(in the rows, 128 means zero)
Rotation paths and how fast each direction turns (degrees a step)
Each turn is a multiple of 5 degrees from 10 to 175, or 0.
Each row of a path follows its step; steps can be skipped.

step 4: [121 131 127 126 137 108 109 138 126 126 121 137 129 131 129 134 125 137
 123 111 113 122 128 135 114 115 134 131 128 121 140 132 121 120 123 138
 122 116 127 129 129 130 116 113 145 121 133 129 132 133 131 120 142 118
 134 134 129 133 123 134 147 133 133 121 128 137 129 118 125 135 116 131
 120 123 125 134 131 108 129 129 127 135]
step 7: [117 136 129 123 125 119 126 138 128 123 119 113 126 131 125 140 140 135
 133 127 144 134 121 132 122 115 129 119 123 122 122 132 133 110 132 119
 115 124 120 120 123 146 131 115 136 122 143 134 124 123 135 132 122 139
 128 130 128 117 116 121 141 125 126 148 117 135 130 139 126 144 136 135
 120 121 123 123 117 130 130 119 126 136]
step 12: [121 128 134 132 136 119 121 121 122 117 128 136 117 132 122 137 115 119
 138 119 130 131 135 136 133 127 134 125 133 127 119 124 131 137 131 120
 128 125 146 117 125 136 126 123 127 120 134 121 124 126 136 110 140 136
 125 119 115 118 142 114 122 115 122 135 133 135 132 130 103 138 137 137
 117 139 112 126 134 133 130 124 122 129]
step 15: [119 142 143 107 131 121 130 124 134 124 118 132 123 128 133 145 124 131
 123 118 136 130 128 118 123 134 131 129 116 133 129 128 134 128 121 141
 121 121 144 133 127 130 119 129 122 127 127 127 145 136 127 137 134 114
 136 130 133 128 125 126 130 128 107 127 135 131 152 121 117 139 123 123
 132 140 123 132 125 117 121 119 112 127]
step 16: [119 119 117 117 119 130 132 136 129 131 143 123 116 118 134 131 138 120
 125 130 123 129 131 119 120 123 129 134 127 117 127 138 120 122 135 118
 122 126 124 120 130 122 129 151 132 125 124 122 112 114 117 148 119 142
 133 119 123 137 130 134 140 135 137 128 120 132 136 125 127 115 119 123
 125 118 128 145 130 126 122 122 113 128]
step 21: [123 130 128 122 128 132 122 133 138 126 133 126 132 127 131 118 145 122
 136 121 121 108 136 131 121 128 124 114 142 109 128 125 142 132 139 130
 117 139 141 123 127 130 129 134 125 117 131 129 134 118 131 134 116 122
 135 122 129 134 120 122 129 115 122 134 125 110 127 135 136 138 138 122
 119 128 116 140 112 123 119 116 116 125]
step 26: [127 132 136 133 116 131 131 127 141 126 114 138 145 132 130 128 129 138
 127 133 125 137 131 126 134 125 139 125 122 128 102 145 144 146 124 119
 117 119 148 128 135 130 134 132 122 132 121 125 139 129 131 127 137 122
 136 117 131 125 113 121 122 126 127 125 128 120 130 125 128 131 125 125
 113 142 116 126 124 142 127 127 123 128]
step 28: [136 127 125 138 123 135 125 128 127 123 120 131 121 130 141 128 135 123
 135 134 128 138 133 123 150 123 121 128 122 128 124 135 121 113 100 111
 128 138 128 138 126 133 129 127 140 118 125 129 128 111 127 126 126 135
 129 120 121 112 136 113 130 131 113 127 118 139 127 136 128 134 130 124
 128 131 125 123 138 121 133 145 144 125]
Directions:
[129 126 128 129 127 129 131 129 129 128 127 129 129 127 127 127 128 126
 127 130 127 129 131 126 127 126 125 127 128 127 129 129 129 131 129 129
 128 130 128 125 126 126 128 132 132 131 127 129 131 130 131 127 124 128
 128 126 129 129 124 130 127 127 129 131 128 130 131 131 130 128 127 126
 128 125 127 126 128 129 126 125 124 126]	135
[126 126 129 124 125 126 130 131 126 126 129 127 127 129 127 128 127 130
 124 129 126 129 126 127 128 130 129 129 131 130 131 125 130 125 125 129
 129 128 128 129 129 127 127 126 128 131 129 125 128 126 130 125 129 126
 126 130 129 131 129 132 127 129 131 126 127 128 128 130 127 130 124 125
 128 128 131 128 127 127 127 126 128 127]	155
[127 128 126 126 129 130 127 129 129 129 127 127 130 127 129 131 129 126
 128 130 131 127 129 131 123 129 128 125 127 127 131 127 131 127 131 128
 126 128 128 127 129 127 128 131 127 125 129 128 128 127 126 127 127 129
 129 130 130 128 129 130 131 126 130 128 128 130 128 126 127 129 124 125
 127 128 126 127 126 132 126 129 132 126]	130
[127 130 129 127 125 131 131 129 127 130 129 131 129 128 130 127 129 129
 127 128 131 129 126 128 126 131 127 128 126 128 125 128 129 123 129 128
 127 124 128 130 129 126 129 126 131 132 126 128 127 128 129 129 129 128
 131 125 128 128 128 128 130 129 128 129 125 128 127 132 127 126 129 128
 129 128 127 127 130 132 129 131 126 126]	40

step 2: [128 124 134 121 153 131 142 126 132 125 128 117 135 132 122 128 132 126
 142 114 119 127 130 122 131 129 146 121 123 124 120 116 117 138 123 122
 121 140 126 122 111 125 116 135 132 135 132 139 134 115 122 135 144 133
 116 136 133 129 125 127 136 135 121 121 140 121 121 117 137 128 121 136
 135 123 136 137 130 127 135 114 129 121]
step 5: [132 121 136 121 133 116 136 134 134 121 127 138 126 128 113 130 151 122
 125 126 123 123 126 123 118 134 136 122 116 143 126 128 125 113 127 135
 127 129 121 122 122 120 125 119 129 127 130 143 135 136 131 137 136 126
 121 131 119 120 115 137 135 130 125 123 143 139 118 131 137 121 121 125
 140 108 116 126 128 125 135 108 133 134]
step 13: [121 125 124 127 126 130 135 126 142 115 118 127 129 137 127 127 132 121
 132 116 123 130 127 126 133 117 123 132 128 126 126 129 118 128 120 125
 136 122 144 120 123 123 114 122 135 129 124 124 133 144 136 124 129 131
 111 134 118 138 138 130 131 126 125 144 143 140 122 150 145 116 130 139
 127 119 119 142 137 128 146 119 134 127]
step 14: [112 122 128 150 131 120 125 129 143 123 110 132 127 135 131 128 134 115
 118 117 121 111 132 121 126 119 123 127 118 136 119 138 134 127 117 118
 130 140 130 134 123 121 116 127 139 119 128 132 142 146 127 119 132 137
 137 133 128 130 129 131 124 125 126 132 139 130 125 111 134 133 123 124
 140 116 116 125 132 129 133 120 125 128]
step 15: [114 134 118 129 138 119 135 124 148 141 129 123 133 124 136 136 124 108
 130 120 129 119 130 119 127 139 128 127 122 127 121 131 127 117 128 131
 141 137 128 118 139 125 120 117 130 127 136 123 123 143 132 124 126 118
 127 129 121 125 138 136 130 138 136 121 140 140 139 120 128 132 123 118
 119 120 120 134 147 111 133 124 129 139]
step 16: [110 131 130 132 129 127 137 128 150 121 134 131 127 132 126 128 113 128
 127 127 128 131 125 135 139 127 141 123 123 126 129 136 139 121 123 123
 126 126 118 118 134 129 115 122 123 129 123 109 143 139 132 122 130 133
 109 135 115 115 130 128 135 137 134 129 138 141 123 123 133 124 128 115
 135 125 142 133 144 141 132 114 133 122]
step 17: [132 120 137 139 144 138 136 145 147 122 119 128 135 125 135 139 121 127
 120 133 128 126 132 125 129 138 135 126 142 122 128 145 132 121 112 119
 130 135 118 134 127 131 120 124 134 129 127 135 134 130 128 122 121 122
 114 135 128 135 131 125 122 134 117 127 140 136 142 113 137 120 123 105
 133 120 132 117 125 128 118 128 128 124]
step 25: [125 120 112 137 132 132 148 126 135 121 120 134 125 136 125 128 132 127
 126 126 140 125 128 137 125 133 134 114 128 135 128 142 122 114 121 122
 117 135 125 129 134 115 121 137 132 121 132 123 121 126 143 131 148 136
 115 135 115 123 122 146 133 136 123 134 123 131 140 118 137 124 141 118
 115 128 131 118 141 124 122 127 134 121]
Directions:
[131 129 131 129 125 129 132 133 126 126 125 125 126 130 128 128 128 130
 125 129 131 126 131 125 128 128 131 128 127 128 130 131 130 128 129 129
 124 126 127 128 129 130 128 126 127 127 127 127 125 128 126 128 127 128
 125 126 131 126 126 127 132 130 127 128 128 129 128 129 129 126 128 127
 127 128 127 129 128 126 128 128 127 131]	55
[129 128 130 130 129 126 132 127 130 128 130 124 127 128 128 127 131 128
 129 128 128 131 130 129 126 125 127 132 128 129 125 128 128 127 128 126
 128 130 131 126 129 128 131 130 124 130 128 125 127 127 129 129 128 131
 129 131 129 126 128 126 125 128 129 130 128 127 129 132 129 129 127 126
 124 127 129 129 129 127 127 129 127 124]	155
[132 127 124 126 129 129 129 128 125 127 127 128 126 123 126 127 131 130
 131 131 128 133 128 129 129 128 130 126 125 130 128 129 127 126 128 129
 127 130 128 128 126 128 130 131 126 129 127 127 126 131 129 131 127 128
 126 129 129 130 125 126 129 129 130 128 129 128 128 125 127 130 131 127
 129 128 125 126 126 129 129 127 129 129]	20
[130 127 129 129 131 126 126 129 129 127 127 128 126 126 129 133 125 128
 126 128 133 128 130 126 130 128 125 128 128 128 128 129 132 127 129 129
 129 130 130 128 132 129 129 129 129 127 130 130 130 128 128 128 130 129
 129 129 127 130 128 128 128 128 128 127 131 128 127 126 127 129 130 130
 126 132 123 127 127 126 123 129 128 126]	130

step 4: [133 127 125 135 131 118 122 126 124 117 122 126 135 122 128 120 135 133
 132 144 137 133 118 118 145 121 122 131 149 112 134 131 127 123 126 139
 120 145 131 131 129 130 139 132 126 134 125 121 132 133 135 124 134 129
 128 133 117 129 129 111 126 133 122 138 126 119 125 121 120 129 129 112
 117 123 124 110 136 137 121 132 119 131]
step 6: [114 137 123 125 123 130 137 133 120 137 124 144 114 118 136 139 124 123
 129 134 123 129 130 132 129 134 120 123 134 136 122 111 119 123 122 122
 125 132 132 124 133 123 125 128 125 130 111 122 127 127 130 118 134 128
 127 124 121 138 125 121 118 132 115 120 132 123 134 123 125 136 114 127
 111 111 123 134 121 112 134 148 133 129]
step 8: [126 117 121 115 132 130 128 132 128 121 136 118 117 129 131 131 121 138
 122 118 130 137 128 123 140 113 130 132 135 123 135 132 118 125 127 148
 138 129 135 137 121 132 134 125 127 136 130 125 114 134 118 120 135 144
 131 118 126 131 126 123 135 134 121 119 125 132 129 114 139 133 133 123
 140 131 125 121 127 124 139 148 113 127]
step 9: [139 124 120 130 125 128 136 117 130 124 118 112 139 108 122 120 114 122
 128 131 126 128 123 127 137 104 122 124 127 124 144 132 126 119 125 126
 121 146 146 130 135 125 122 134 118 131 132 123 134 134 130 125 133 119
 126 134 122 132 140 116 117 125 124 136 122 121 124 129 119 125 139 130
 119 131 126 130 126 123 136 131 127 131]
step 10: [133 121 111 133 121 120 137 134 135 132 126 135 125 137 116 122 131 130
 134 133 115 119 117 119 122 135 135 127 128 132 135 123 118 141 111 113
 133 131 142 128 134 121 128 136 114 131 123 130 131 131 131 131 118 128
 141 116 132 123 119 122 134 138 123 137 123 135 122 126 138 130 135 133
 122 116 127 137 115 128 126 142 121 116]
step 19: [136 126 130 134 139 129 121 128 137 127 128 122 125 133 125 115 136 137
 130 115 121 127 125 127 141 140 128 116 132 135 129 126 112 130 120 114
 125 146 127 113 125 128 129 136 129 128 130 134 116 121 137 124 132 132
 151 130 119 137 121 114 131 131 113 133 126 114 141 126 134 131 128 126
 138 123 120 132 127 143 124 129 125 132]
step 23: [123 118 122 123 119 128 114 142 130 126 137 126 122 118 120 125 125 115
 152 116 117 125 139 135 134 130 129 119 144 135 125 135 125 136 138 141
 134 127 128 115 127 137 134 138 128 126 128 131 124 118 134 130 119 118
 127 118 116 135 119 118 131 131 129 123 129 135 137 125 135 126 129 122
 129 144 116 129 128 125 131 138 130 129]
step 26: [129 118 126 122 123 124 138 125 127 142 119 132 121 117 122 125 126 133
 118 117 117 121 132 132 139 141 141 126 122 138 132 123 113 130 124 108
 141 132 141 135 143 133 131 119 127 122 128 138 124 110 127 123 140 132
 130 115 125 123 123 124 121 122 121 130 129 124 136 123 125 126 122 134
 124 127 142 124 118 123 130 139 117 124]
Directions:
[131 125 129 125 131 130 129 126 129 131 129 126 129 130 127 127 126 130
 128 127 127 123 127 130 128 128 126 127 124 125 129 128 124 129 128 128
 127 127 132 126 128 125 129 126 129 130 128 126 126 128 124 126 127 125
 129 129 127 127 131 129 126 131 129 129 127 128 129 130 128 127 130 131
 129 125 127 126 129 129 128 131 129 129]	40
[126 128 125 129 128 128 129 127 126 129 127 127 130 131 128 126 127 131
 132 130 131 127 127 128 127 128 128 128 129 128 128 127 126 132 131 129
 130 127 132 129 128 129 128 129 129 130 128 129 127 131 131 129 130 126
 126 125 129 124 128 125 128 127 132 128 129 128 126 126 126 128 131 127
 125 128 126 128 127 127 124 126 129 127]	60
[129 127 130 128 128 128 129 131 130 127 126 125 126 129 128 127 129 126
 123 129 129 128 128 131 128 130 127 126 126 127 128 128 126 131 124 125
 128 126 130 128 130 131 128 128 128 127 128 126 130 130 130 128 129 129
 127 123 128 126 127 128 127 127 126 126 126 126 128 125 133 129 129 131
 131 129 127 128 127 130 128 125 127 127]	155
[128 131 128 129 129 129 127 132 128 126 128 129 129 126 126 126 123 127
 130 126 132 131 128 126 130 132 125 127 126 129 130 128 130 129 129 129
 124 128 129 126 126 129 128 125 129 128 131 130 130 130 129 130 131 125
 131 129 126 128 126 128 127 130 128 129 131 132 130 128 129 129 130 131
 129 126 128 128 128 128 130 128 126 129]	175
